In the data rows, the value 128 means zero.
Each row of this table is followed by its label. One hidden rule gives the labels. It looks at one to three of the table's principal directions, none of them among the few with the most spread.
[119 101 115 119  89 156 142 170 116 125 155 115 164 144 113 163 152 144
 172 104 114 144 101 148 106 135 174 143 131 112 157 132 172 125 135 123
 116 129 167 132 116] d
[124 138 146 143  44 172 138 131  78 122 182 112 180 156 120 127 191 138
 131 163 105  74 171 105 175 144 111 149 184  61 134 131 111  77  91 161
 128 151 127 143 180] g
[108 160 116 137 108 147 111 166 117 151 104 149 130 141 132 168 141  81
 131 108  92 100 115 118 151  95 128 143 179  75  89 132 152  88  87 164
 125 131  85 141 110] m
[129 141 135 143 157  81 159 101 166  84 125 124  92  86 132 109  97 127
  95 148 130 156 162 142 151 143 120 117 109 179 160 112  98 188 182 106
 125 120 132 105 151] j
[162 101 119 111 131  98 129 104 127 138 135 123 140 143 129  80 124 158
  98 136 160 149 137 120 130 145  98  78  99 142 143 122 106 174 131 115
 129 118 140 130 156] e
[118 107 125 130  72 163 126 123 107 148 148 109 160 150 123 135 149 115
 139 110 134 106 148 140 106 133 130 134 157  84 139 120 112  97  80 156
 137 116 148 131 139] t
[149 173 127 152  38 143 117 108  96 145 198  88 179 139  85  94 193 113
 140 157 113  85 191 165 166  99  99  80 196  59 185 104 119 103 111 146
 133 158 152 148 196] d
[132 103 108 124 127 176 100 120  94 156 128 143 158 169 141 125 157 135
 136 147 142  74 131  77 111 155 141 158 125  93  75 147  81  90  52 150
 131 136 101 132 118] t
[183 212 112 106  37 143 107 127  87 164 133 104 108 166  97  98 192 146
 150 180 146 101 160 155 233  99  72  38 170  78 184 104 107  85 138 124
  66 218 141 151 168] g
[169 132 149 141 144  68 100 105 166 177 144 114 184 118 101  60 126 149
 111  85 123 156 134 138  99 113  94  97 111 101 160 113 164 164 125  88
 170 113 105 153 196] e
[ 95 135 115 129 162 131 131 170 161 119 113 162  75 107 147 169  80  92
 121  97  90 146 108 144 108 111 163 144 123 143  96 120 145 150 163 137
 101 101 110 117  82] t
[195 114 130 124 114  79 106 113 148 155 132 134 185 165 121  44 172 186
 121 137 120 160 134 117 163 153  85  62 104 107 159 124 142 179 142  83
 126 180 107 142 210] e
[ 66 115 152 136 138 177 118 145 106 106  75 163  84 128 167 184 114  93
 142 128 111 102  98 105 105 128 150 209 140 135  54 152 145  58 100 183
 143 126 104 115  60] j
[ 97  96 160 171 123 134  84  75 108 105 118 144 200 170 154 121 174 138
 117 173  92  79 137  80 110 152 108 212 134 102  85 173 135  43  55 143
 213 151  72 131 153] g
[151 125 120 137 144  78 105 101 185 143 132 126 154 144 125  93 112 122
 104 113 109 155 144 121 111 119 101  89 117 116 149 117 125 175 125 112
 134 105 104 130 150] e
[123  90 148 135 125  80 134 116 174 120 129 129 160 125 137 109 111 146
 109  85  94 185 123 162 100 140 120 121 102 129 163 117 169 164 155  97
 162 105 123 125 167] e
[146  77  98  93 204 120 134 122 170 158 108 138 107 107 155 123  68 158
 130  99 187 147 110 120  74 171 170 133  46 172 101 140  84 176 119  81
 107 100 126 106 105] d
[106  45 152 153 165  71 157 142 197 104 115 133 171  95 141 121  69 128
  95  66 120 194 116 112  58 169 154 163  95 171 147 130 172 234 150 132
 174  62 141 106 145] t
[153  80 114 102 160 109 165 139 145 115  99 146 118 119 157 113 108 174
 114 144 179 154 125  84 166 202 136 115  84 189 115 147  94 202 154 101
  90 152 134 100 147] e
[ 60  94 140 146  88 219 109 161  81  89 112 160 142 174 151 201 173 113
 176 155  81  82 101  77 108 156 177 233 160 114  73 163 153  41  94 195
 131 157 123 118  63] t
[ 96 140 152 148  60 186 115 128  68 141 126 124 142 146 128 147 169  93
 137 134 127  65 153 106 137 121 111 176 193  69  95 131 120  41  54 198
 151 134 117 139 132] e
[116 181 107 122 126 176 139 156 114 123 130 119  70 128 118 190 130 108
 168 136 135 100 125 137 143 109 160 164 149 124 120 129 101  71 125 125
  73 140 139 127  71] e
[110 184 153 149 140 152 129 108 127 100 126 133  50 101 143 131 104 100
 107 187 130  78 181 123 165 121 103 147 157 155 108 123  64  88 156 156
  98 158 123 113 117] d
[ 91 130 113  94 174 171 164 142 139 112 135 129  30  69 139 184  62 101
 158  99 153 142 114 162  85 120 193 146  96 177 104 112 101 137 168 123
  80  74 163 102  44] d
[101 212 130 128 119 144 160 126 129 112 163 117  49  60 112 164 110  94
 138 122 110 116 167 184 166  97 147 139 150 120 141  93 106 101 170 106
  93 109 119 123 129] m
[109 116 126 120 126  78 120 129 163 136 131 131 113  92 120 126  86 124
 118  73 116 195 108 199  90 104 134  96  95 150 166 106 209 170 185  99
 148  87 140 127 140] e
[140  62 146  90 148 132 114 171 108 148  61 166 150 162 156 117 123 170
 125 114 142 155  46  55 119 158 126 123  89 144  81 155 179 159 125 160
 134 141 117 136  96] g
[123 212 121 133 101 147 122 109  86 138 118 127  84 111 114 134 154  99
 114 150 111  84 160 179 191  92 105 111 168  99 138  97  86  62 129 123
 128 167 101 139 149] t
[127  62 133 144 127 148 100 115 116 123 126 117 204 192 138 133 166 163
 163 136 129 115  95 110  60 150 146 191 108 113 119 174 147  69  61 122
 177 145 141 133 110] j
[141 121 160 141  83 131 123 133 105 106 119 119 166 165 128 114 175 167
 144 179 133 117 128  81 169 154 100 149 143 124 144 157 155 102 123 147
 131 187 138 134 152] g
[146 195 136 106 121  96  96  98 134 165 129 110  89  94 103 100 107 123
 122 132 140 138 132 195 154  65  82  43 125 135 174 101 160 110 183 101
 127 148 136 145 145] j
[169 114  77  74 132 111 134 177 130 164 120 107 158 144 111 148 116 160
 147 113 167 158  65 141 134 112 151  56  98 138 173 140 167 174 145 100
  98 135 173 141  99] j
[107  26 106 125 120 120 193 211 168 110 143 121 178 148 144 192  98 152
 142  26 119 204  80 133  47 177 207 203  92 116 142 142 175 193 103 109
 122  41 160 118 108] g
[ 88  72 138 126 127 180 110 182  88 118  89 149 147 160 135 188 146 142
 182 113 134 129  48  86  75 147 178 216 119 150  85 174 209  77 105 162
 144 141 150 129  54] t
[192 150 102 119 156  54 133 120 196 146 132 115 126 145 113  78  98 141
  87 112 129 181 144 124 143 118  90  44 102 127 182  97  92 228 157  89
  91 103 117 136 153] m
[ 92 139 131 146  47 170  91  99 102 137 152 127 143 157 131 145 176 106
 160 138 104  89 163 137 124 124 123 167 161  61 114 131 140  36  67 153
 141 133 101 131 144] m
[132 160 137 140 151  89 108  69 146 130 110 119 118 124 134 107 109 109
  84 148 129 114 154 133 139 102  77 111 130 128 133 124  95 106 110 122
 163 118  95 131 142] g
[171 170 116 107  69 144 103 100  88 168 165  97 157 166 101  92 178 130
 134 166 143  88 155 126 177  93  74  45 168  69 153 117 101  92  96 144
 112 155 137 155 154] g
[119  74 124 118 179 141 104 128 152 125  81 158 129 165 164 151 113 150
 147 128 138 135  87  71  88 168 148 180  86 164  76 169 125 110 106 118
 121 139 107 112  76] e
[151 116 113 108  79 133 132 114 107 140 169  91 172 143  96 108 162 144
 152 126 140 142 130 165 124 117 126  65 132 110 191 110 138 142 135 120
 131 130 182 138 145] d
[132 151 138 108  84 176 147 121  59 136 176 100  91 114 100 124 161 143
 166 130 176 114 142 146 134 120 127 132 137 113 124 115 119  81 118 130
 106 114 168 140 128] m
[109 135 118 115 166 143 180 131 109  91 151 138  68  58 135 150 106 146
 130 148 158 124 143 142 154 165 176 161  95 189 107 128  94 148 177  89
 101 124 138 103 132] e
[155 199 106  94  67 134 147 100  91 150 186  91  74 111 104 107 136 124
 112 150 158 114 183 203 196  87  82  29 154 101 174  84  77 107 156 109
  81 129 159 141 166] m
[158 138 128 141 128  96 123 127 149 143 113 119 181 152 117 104 145 140
 105 113  91 137 125 149 138 120 110 104 135  97 175 113 120 140 126 102
 154 154 112 144 167] t
[193 223 116 141 141  54 118  93 161 135 145 112  89 105  93  44 120 110
  74 170 115 141 183 178 199  69  58   0 147 134 197  75  86 202 202 106
 104 158 126 140 182] d
[167 167 132 116 142 114 106 106  97 136  97 123  90 133 107  88 153 157
 142 159 165 137 111 141 154 110  96  93 106 155 143 123 130 111 150 102
 124 177 137 140 126] t
[112 175 153 159 125 128  96 116 118  86 121 136  98 140 101 134 164 115
 161 169 100 134 121 108 144 101 109 152 154 160 132 135 178  90 170 140
 124 164 130 132  97] e
[120 180 170 174 123 137 142 110 132  82 139 125 115 115 128 119 157 114
 128 168  76  96 173 129 168 125 114 169 170 113 132 120  93  91 143 133
 134 168 106 125 155] j
[103  70 139 138 103 200 135 121  83 117 162 115 147 158 129 149 164 140
 183 121 165 101 134  85  59 172 165 225 127 112  83 153 110  70  50 155
 134  96 156 122  98] e
[115 167 134 147 186  77 136 143 188 114  94 148  89  67 140 133  66  86
  89 117  93 144 128 147 141  98 135 117 126 153 129 114 141 186 177 128
 137 114  93 117 123] j
[155 115 105 140  89 123 157 127 133 150 186 104 212 134 120 100 149 141
  89 118 103 100 183 164 145 151 133 100 150  65 179 104  67 160 103 106
 144 129 128 136 221] d
[ 57  79 128 141 160 183 201 137 173  75 214 100  91  66 137 216  66 114
 179  71 135 140 155 158  17 172 242 255  98 161 117 132  92 122 130  96
 101  22 179  88  76] t
[140 166  92 134 132 148  80 107 109 165 129 137 134 157 122 121 161  96
 140 143 115  79 136 143 128  87 121 107 151  80  95 128 100  73  71 130
 135 149  92 142 117] t
[105  78 154 140 199  72 109 125 178 110  79 169 136 103 164 115  73 135
  90 116 106 168  89 111  91 143 129 147  80 188  99 151 187 177 167 121
 178 117  97 113 125] j
[ 92 141 110 145 159 181 141 142 118 110 142 149  97 125 143 184 136 104
 157 117 104  91 132 111 101 140 190 231 129 102  56 139  84  73  75 121
 114  98  84 119  85] m
[133  96 115 107 187 100 148 115 163 119 143 132 139  82 146 121  90 162
 121 135 144 144 120 130 118 159 165 122  66 172 127 144 123 183 161  75
 134 116 125 109 143] j
[101  94 134 102 185 115 180 139 168  99 130 132  63  60 146 156  50 124
 129  82 152 186 110 153  89 144 169 134  82 203 119 119 135 191 193 104
 105  66 162  98  88] e
[108 154 112 140  88 171  98 105 111 142 152 124 120 145 126 147 161 101
 166 143 124  83 159 140 121 115 137 156 154  80 105 132 111  52  72 139
 120 134 110 127 120] g
[137  51 146 163 190  73  76  87 184 159 104 130 204 173 148  84  96 122
  95  82 136 145 109  78   9 127  97 166  96 115  88 160 147 142  34 140
 213  61  93 137 124] g
[119 162 124 166 139 141  91  82  99  97 117 142  92 148 125 109 164  98
 132 193 129  88 157  95 129 115 112 159 140 132  88 135  91  91  89 162
 143 140 100 123 101] j
[175  90 111  93 205 101 153 153 156 148 113 138 144 108 139 102  91 184
 114 114 162 155  92 102 122 169 159 106  60 170 125 138 105 214 157  76
 110 132 129 124 135] d
[116 122 144 166  80 175 130 168 115 128 132 118 194 176 122 161 177 117
 153 113  82  89 130 105 114 136 146 201 187  60 132 138 127  72  68 165
 141 152 125 142 130] t
[142 100 117 117 149  94 145 124 161 149 165 128 174 114 135 108 104 141
  91  92 111 145 138 138 118 140 129  99 110 112 132 121 119 179 130  92
 141  88 110 132 176] m
[110  32 168 145  98 178 106 102  51 132  97 140 246 185 167 113 198 166
 124 162 137  57 112  67 110 191 115 206 142  97  70 186 124  35  20 172
 227 183 112 133 164] d
Here are more rows. What is the label of each one?
[ 97 148 133 130 167 177 102 118  80 115  96 174  85 127 149 148 143 112
 129 173 117  72 117  86 149 133 134 175 136 150  42 147 101  61 118 151
 130 163  84 123  88] -> e
[129 120 135 119  77 141 145 156  95 145 140 126 156 123 117 118 149 123
 117 104 115 128 129 148 151 124 121  92 162  96 143 105 147 145 136 155
 134 132 145 140 163] -> t
[118 138 152 140 124 100 128 151 132 122 122 116 135 133 108 145 121 116
 127  89 110 165  92 134 104  87 111 143 143 120 143 128 201 121 132 138
 153  90 136 149 108] -> g
[162  81 111 132 144  75 123 119 176 135 128 117 210 149 139  93 117 155
  97 136 120 144 127 142 120 144 117  77 109 137 178 141 127 188 137 100
 156 154 142 124 172] -> d
[131 157 159 133  93 160 122 157  99 105 102 122  89 162 120 142 153 124
 161 168 147 117 117  60 159 119 103 150 163 130 115 143 145  98 123 193
  86 154 149 134  75] -> g
[172 208 150 141  99 110 119 132 124 111  79 140 106 154 130  94 176 145
 116 212 105 103 153  88 255 130  64  89 168 120 148 128 103 116 163 136
  85 245  91 134 168] -> g
[128 118 149 131 142  87 114 106 131 130 111 128 147 106 124  98 119 134
 111 123 129 150 111 142 116 113 109 108 110 144 141 128 177 147 144 124
 181 122 125 134 148] -> j
[157 115 118 112 211  60 121  88 176 118  95 131 100 108 137  93  87 155
 119 133 162 184 100 140 107 127 120  90  52 198 137 137 135 184 166  67
 139 120 126 115 112] -> j
[136 145 170 170  64  63 109  81 146 135 183  77 193 115  80  68 145 118
 108 105 108 158 171 178 102  83  70  92 157  87 218  98 196 144 132 132
 200  89 150 153 209] -> g
[134 121 125 111 144 105 107 184 159 128  81 161 109 173 138 147 110 128
 129 102  93 184  61  88 124 108 120 108 116 133 110 135 194 165 156 147
  93 118 110 139  69] -> m
[192 177  66  83 148  91 119 136 148 185 103 129  66 129 114  92  90 123
  92 119 168 152 132 171 169  95  97   0 107 138 165  83  73 200 167  99
  62 138 134 134 128] -> t
[105  80 117 124 171 138 154 157 160 119 138 125 123  92 140 164  75 129
 142  93 144 145 109 154  63 148 193 165  96 171 127 139 135 161 151 112
 124  98 167 107  96] -> d
[204 116  91 110 136  78  68  98 142 205  86 134 233 202 141  51 144 147
  53 158 118  93 124 108 165 114  54   4 128  75 151 131  80 155  77 127
 166 186  82 155 186] -> d
[120  59 160 109  72 143 166 174 134 163 161  77 176 107 110 141  90 140
 147  42 178 165 113 134  54 141 150 137 130 110 177 119 185 170 115 166
 136  54 212 135 132] -> j
[177 186 127 108 116 118 116 107  98 135 104 112  97 157 114 103 173 162
 153 170 156 127 117 139 191 104  84  88 122 120 145 131 119  77 127  92
 104 191 125 146 130] -> g
[198 111 117 123 198  45  94  98 180 186  93 129 198 152 146  53 101 172
  62 122 137 131 115 123 118 128  83  77  74 111 140 140  99 168  93  70
 177 144  74 148 188] -> j
[ 77  77  99 118 160 153 166 167 147  81 122 147 103 111 151 209 103 125
 171  97 117 164  83 138  81 160 221 199  89 172 103 149 153 144 144 107
 109  92 145  96  58] -> j
[ 82 153 158 118  58 183 140 148  80 117 141 128 108  94 127 169 152 120
 163 138 109 102 132 151 171 124 145 151 164 109 128 123 171  65 154 157
 121 156 140 127 133] -> g
[ 87 134 155 137 102 130  92  99 125 119 131 147 111 122 127 130 144 111
 151 114  89 148 123 153 109 107 116 140 133 123 112 122 196  82 147 130
 153 121 107 130 127] -> e
[139  76 158 106  82 158 134 150  89 160 125 109 190 163 135 127 150 169
 142 109 162 116 100  81 114 155 117 153 128  87 118 153 152  96  67 159
 147 123 145 147 138] -> g
[110 131 156 125 127 122 162 168 162 110 100 130 102 102 145 158  89 110
 122 101 104 154 114 140 142 122 134 129 144 139 141 119 150 151 170 148
 111 125 140 118 110] -> j
[149 150  98 134 153 139  85 106 118 151 103 157 143 180 151 115 153 132
  99 173 103  68 139 112 158 129 105 125 132  98  89 142  57  73  82 113
 131 186  65 136 138] -> t
[111  72 147 122 120 144 151 129 147 119 149 116 171 110 131 140 128 153
 163  94 119 151 119 146  89 166 170 156 110 139 152 132 152 136 146 102
 142 125 158 114 142] -> t
[179 134 146 125 160 111 100 111 121 168  96 118 154 150 120  68 121 138
  91 151 166 101 124  74 130 116  72  82 131 129 127 130  92 147 102 159
 147 146 126 147 132] -> d
[114 155 159 129 108 159 154 134  88  86 118 135  99 116 129 146 167 133
 154 168 121 113 131 109 197 141 120 149 163 150 113 137 131  87 160 137
 108 182 135 122 126] -> e
[103 155 114 177 113  99 111  49 158 105 180 121 139 136 127 117 145  89
  98 131  69 116 204 191 113 110 103 144 150  89 144 106  84  84  99  91
 169  97  83 123 181] -> e
[ 57 115 191 170  81 166 158 101 103  66 163 108 127 102 135 168 152 108
 163 128 114 111 160 115 102 145 141 250 162 113 104 145 154  48  89 163
 172  87 134 115 128] -> g
[124 101 122 130  96 125  98 170 112 146 108 129 148 188  99 146 152 117
 160  59 117 185  61 125  60  94 129 138 133 100 134 125 224 124  98 157
 144  82 147 155  76] -> e
